Each path is a new rotation, seen through one point. The rows after it are directions, each followed by how far the rotation turns it, in degrees a step (0 if it stays put).
Each turn is a multiple of 5 degrees from 10 to 175, or 0.
Each row of a path follows its step; steps can be skipped.
Rotation 1:
step 1: [ -9  -6  13  -1  -6   7   4   4   7  -7  -1   1  -6  11   6  -3   3  -3
   6   1   9   5 -10 -14  -3  -1   0  11   0  -4  -1   6   7  10   9   8
  -8   2  -8  -2   5   3  -6  -7  -3  -8]
step 4: [ 10   4  -3  -5  -3  -2  -1   8   6  -7  -1   1   4   0  -2  -7   5  -4
  -3  -4  -1   5 -13  -6   1   1  -8   8   9  -1   3   1  11   3  -5   7
  -3   8  -6  -9 -12  12   4 -13   5 -15]
step 8: [ -9 -14   5  -4  -5 -12  -3  -3  11   1   1  11  -2   6   4   7  11  -8
   8  -1  -3  -2 -10   4  -1  -3  -3  10   6   9   5   2  -1   4 -13   3
  -2  -4 -10   4  -3   3   0  -4   0 -14]
step 12: [ -5  -4   0 -12  -1   4  -2   5  -5   0  -3  -5  -2  -1 -13   6  11  -4
  -7  -5   3   0 -10   8   2   3  -6   2  17   4   1  -1   0   8  -2   8
   3   4   1   1  -9  18   2 -10  -7  -9]
step 14: [ -4  -8   1  -8  -4  -6   8   3 -10   3   2  -2  -1  -1  15   7   8   1
   2  -3   5  -4  -1  -7  -7   8  -6   5   4  -3 -15   2   6  -4 -10   3
  -9  14   1 -11  -4   9  -1  -4  -9  -6]
step 20: [ -5  -1  -4  -9 -10   6  -1  -9   3  14   5  -8  -5  -2  -8   5   8  -3
   0   2   6  -5  -9   9   5   3  -3   3   1  -4  -2   2  20   6   1   5
   7   1   1  -2   3  11   1   0 -16  -3]
step 22: [  0  -5   0  -4  -6   2   9  -5  -6   2   7  -4   6  -1   8   3   3 -13
   1 -12 -12  -3  -2  -1  -8   5  -4   0  -1   3  -4  -2   7  -5   1   6
  -7   7  -4   2  -9  14   6  -8 -17  10]
step 25: [  0   4   4   2  -3  -2   0 -10  -1  -2   2  -7  -2   5  -6   6  13 -13
   6   3  -5  -4  -9   9 -13  -4  -6   4   0   9  -5  -7   2   5 -15   9
 -10  -7   0   9   6   4  -9  -8  -6   1]
Directions:
[ 1  2  0  0  4 -2  1  1 -4  0  0 -1  2  2  1  1  2  1 -1  1 -1 -4  1 -1
 -5  0  1  0 -3 -1 -2 -3  1 -2 -1  1 -4 -1  3 -2  3  1  0  1  0  2]	95
[ 2 -2  2 -3  2  1  1 -2  1 -4 -2  1 -1  0 -1 -3 -1 -1  4 -1 -3  0 -2 -3
  3  0 -3  1 -2  1 -4 -1  3  0 -1  0  1  0  5  2  2  0  3  0  1  1]	120
Rotation 2:
step 4: [  7  -5  -5  -5  -3  11   7  -2  -7   1  -8  -1   3  -1  -9  -6   3  -8
   3   3   1   1 -11 -10 -12 -13   2 -10  -2  -1  15  -1  19  -7  -3  -7
   2   2  -3   8  -5  -3  -4  16  -4   1]
step 8: [  3  -2  -6  -7  -7  -3   1 -19  -4   1   8   4  -5  -6 -11   7  -5  -2
   2  -4  -4  -6   1  -8  -3   2  -6   2  -8  -3  -1  -4  12   5   0   0
  12  10  -1  16 -15  -5   5  12  -8   9]
step 9: [ -6  -6 -10  -7   0   2 -11   9  -9  -3   2   2   0   0  -9   5   4 -10
  12  -2  -6  -6   1  -4  -2  -6  -3   2   0 -12   2   5  12   4   7  -4
   1  10  20   7   0  -3  15   8  -1  -6]
step 10: [ -5   0  10   9 -11   3  -7   1  -7   0  -1  -1   7   9 -11   2   9 -10
  -8  -3  -8  -2  -4   1 -18  -7   2  -9   0  -8  -7   5   6   8   3  -3
  -7  -1   6   3   1  11   2   5   9 -15]
step 12: [ -1 -12   0   0   6   5   4   4  -6  -5   1  -1  -9   8 -10   4   3   3
   6   2   0   0  -5  -3   2 -13   0  -2  -5 -17   7  -7   6   1   4  -1
  10   8  -3  10  -4  -7  -2  -8 -25   2]
step 18: [  7  -9   1 -15  -6   3 -14  -1  -5  -1   6   1   8  14  -4   7  -2   0
  -5  -7  -7  -5   7  -3  -2  -2  -5   9  -2 -16   2   6   8  -3  15   5
   1   2   9  13   4   0   3   7   2  -9]
step 19: [ -1  -2  11   8  -2   7 -11  -8  -5   2   4   6  -6   2  -9  15   3  -2
  -7   1 -15  -8 -10  -5 -11  -4 -13  -4  -9  -7   2  -1  -6  14   6   0
  -9   5   9   4   4   6   2   1   5   0]
step 20: [ -7   4   7   7  -1  -2   6 -15  -8   2   2   2  -8  -3 -12   2   9  -3
   8 -10 -11  -5  -2   2  -1  -5  -2  -8  -4  -7 -11 -10  12  14   0  -7
   9  11  -4   2  -7   3   0   7  -6   6]
Directions:
[ 0  3 -2  5  1 -1  0  3 -2  0  0 -2 -4  2 -2  0 -1  3 -1 -1  1  3 -2  1
  1  3 -1  0 -1  1 -1 -2  1 -1  1  1  6 -3 -1  2 -2  1 -2  0 -2  1]	80
[ 4 -2  2  4  1  2  2  1  3  3 -1 -1  1  0  1 -1  0  2  4 -2  0  3  0 -3
  2  0  4 -1 -2  1  2  0 -1 -4  0  1 -1  0  1  2  0 -1 -2  2  1  1]	35
[ 4  2 -2 -3  3  1  4  3 -1  1 -2 -1 -1  3 -1 -3  1  1  0  3  1  0  2 -2
 -3 -1 -1  0  2  2  1 -3  2  1 -2  1 -3 -2 -2 -1  2 -2 -3 -1 -2  1]	35
[-3 -1 -1  1  0  2  3  2  3 -1 -2  0  0 -1 -2 -3  4 -5  2 -1  4 -1 -1  2
 -1  3  0  0  2 -1 -2 -1  0  0 -1 -3 -2 -2  1  1 -2  3 -1  3  2  0]	65
[ 0 -1  3 -1  2 -1 -3  2 -1  0 -1  1 -2 -1  2  0  4  0  3 -1  0 -1  4  2
  3  1 -2  2 -1 -2  0 -1  4 -3 -2  1  2  3  2 -4 -1 -2 -3  0 -1 -1]	125
[-1  2  2  1  0  2  1  2  1  4 -3  1  2  3  1  2  1  1 -1  2 -2  0 -1 -2
  0  2 -3  0 -1 -5 -2  1 -3  2 -2  4  1  1 -3 -3  1  3  1  2  2  0]	85
